[[ -1.6  17.9 -30.8  10.4]
 [ 29.5  28.8 -25.3 -31.1]
 [ 24.8  11.7  -4.9 -28.2]
 [ 13.2  31.7 -47.6  -8.1]
 [-32.5 -45.7  56.5  26.9]]
->
[[-1.6 17.9]
 [29.5 28.8]
 [24.8 11.7]]

[[-52.6   2.0  -0.4]
 [ 18.0  -4.3  -8.8]
 [-36.5  -7.6   3.9]]
->
[[-52.6   2.0]
 [ 18.0  -4.3]
 [-36.5  -7.6]]

[[-37.5  -6.3  53.9   8.8]
 [ 31.2  15.1  32.8  22.7]
 [ 26.5  -7.6 -44.0  20.3]
 [ 30.1  22.5  36.6   6.3]]
->
[[-37.5  -6.3]
 [ 31.2  15.1]
 [ 26.5  -7.6]]

[[-15.9 -13.6 -34.2  46.5 -16.9]
 [ 11.4 -22.4  -2.4  59.0 -45.0]
 [ -2.9 -21.4 -38.5  48.1 -18.7]
 [-15.2  -1.0 -50.9  44.4  -0.2]
 [-10.2 -39.8 -56.7  38.7 -14.7]]
->
[[-15.9 -13.6]
 [ 11.4 -22.4]
 [ -2.9 -21.4]]

[[-59.6 -16.9 -38.1 -41.9  60.7]
 [  0.3  -0.3   0.9  -0.7  -0.3]
 [ 15.0 -26.5   6.7  26.1 -22.0]
 [ -3.3 -20.7  42.8  46.5  40.9]]
->
[[-59.6 -16.9]
 [  0.3  -0.3]
 [ 15.0 -26.5]]

[[ 36.7   5.0 -29.1 -46.1]
 [ 53.3  -8.9   2.7  13.4]
 [-19.7  45.9 -35.6  -5.9]
 [-18.2 -51.4  -1.2 -20.5]]
->
[[ 36.7   5.0]
 [ 53.3  -8.9]
 [-19.7  45.9]]

[[ 42.0  49.2   2.2]
 [-24.2  -9.6 -28.8]
 [ 38.7  38.8  24.2]]
->
[[ 42.0  49.2]
 [-24.2  -9.6]
 [ 38.7  38.8]]
---
[[-24.6 -46.0  30.8 -11.7  13.6]
 [ -5.7 -11.5 -47.1 -20.8  11.5]
 [ 38.1   5.9  16.6  45.6 -21.2]
 [ 10.3 -21.2 -31.9 -24.2  17.9]]
->
[[ -5.7 -11.5 -47.1]
 [ 38.1   5.9  16.6]]

[[-29.6  20.4   9.8  56.6]
 [ 15.0  -1.0  -0.6  18.7]
 [-10.2  -6.0 -11.0   4.0]
 [ 11.5 -22.4   9.8 -46.5]]
->
[[ 15.0  -1.0  -0.6]
 [-10.2  -6.0 -11.0]]

[[  5.9   0.6  -1.8  -0.7  -7.5]
 [-21.3  -0.8  14.1  19.4 -11.8]
 [ 55.6   4.9 -24.5 -29.4 -22.3]]
->
[[-21.3  -0.8  14.1]
 [ 55.6   4.9 -24.5]]

[[ 54.1  34.6  38.1  44.5]
 [-14.5 -21.9 -21.7 -16.6]
 [ -6.8  27.6  18.7   9.2]
 [ 20.2  20.9  18.5  19.0]
 [ -3.8  -8.3 -11.2 -11.2]]
->
[[-14.5 -21.9 -21.7]
 [ -6.8  27.6  18.7]]

[[-41.2  -8.6  47.8 -26.3]
 [-30.7 -31.8 -40.8  33.3]
 [-44.9  38.4  35.4  -2.7]]
->
[[-30.7 -31.8 -40.8]
 [-44.9  38.4  35.4]]

[[ -5.4  20.7 -11.0 -46.4  27.2]
 [  0.4 -13.4  10.8   6.1  48.7]
 [-17.7  40.0   7.3 -53.5  33.2]
 [  0.6 -13.5   7.3   4.5  50.4]
 [ -5.4  28.7 -16.0 -48.2  20.7]]
->
[[  0.4 -13.4  10.8]
 [-17.7  40.0   7.3]]
